In the rows, zero is written as 128.
A single turn carries every row of the set below to another of its rows. Some are shown first; where does it send the rows asked next?
K4: [161 111 164  90 132 113 140 129 113 123 123 145 128 163 103 166 124]
K650: [ 82  84 131 141 118 135 109 120 125 159 132  93 122 108 149 160 147]
K110: [132  71 123 129 125 108 159  96 127 137  92 108 140 185 122 144 132]
K680: [152  85 158 119 128 107 133 138 118 116 102 127 142 177 108 170 115]
K665: [111  82 141 147 125 151 117  98 118 134 105 132 127 128 181 158 140]
K134: [ 87  68 129 138 109 139 109 137 138 149 148  96 115 132 157 157 142]
K672: [ 90  83 123 130 127 134  85 128 123 150 146  94 115 113 131 166 131]
K893: [144  91 154  99 122 103 133 154 127 128 137 117 128 171  92 166 120]
K158: [123  84 118  96 116 104 162 119 138 153 143  97 118 176 101 138 140]
K16: [142 110 132 153 131 151 127 114 108 106 101 127 148 188 111 163 146]
K38: [145 144 137 109 131 157 135 117 111 122 150 135 123 170  95 157 158]
K141: [148 110 133  90 132 121 171  81 120 145 120 134 121 166 119 138 143]
K91: [ 96 110 141 119 124 146 117 105 117 162 142 115 112  95 151 155 153]
K882: [108  88 133 146 139 142  87  97 108 137 105 118 130 115 151 169 128]
K698: [111 117 137 109 138 148  95 101 110 150 145 127 108  99 140 163 137]
K389: [109 110 144 104 122 154 125 110 124 152 160 134 100 112 162 151 152]
K570: [151 142 128 124 128 138 172 107 131 127 137 145 125 165 110 138 128]
K646: [121 104 121 135 118 141 123 151 126 122 148  96 133 189  86 160 150]
K285: [ 98  96 138 145 128 144 113  96 114 152 109 118 127 104 164 160 146]
K499: [138 107 120 162 123 128 160 117 137 118 106 125 147 185 116 145 117]
K201: [126 115 114 134 114 123 162 142 149 132 156 108 125 178  95 141 124]

K882 goes to K672
K665 goes to K134
Where do these go?
K646 goes to K38
K893 goes to K4
K91 goes to K285
K201 goes to K570
K158 goes to K141

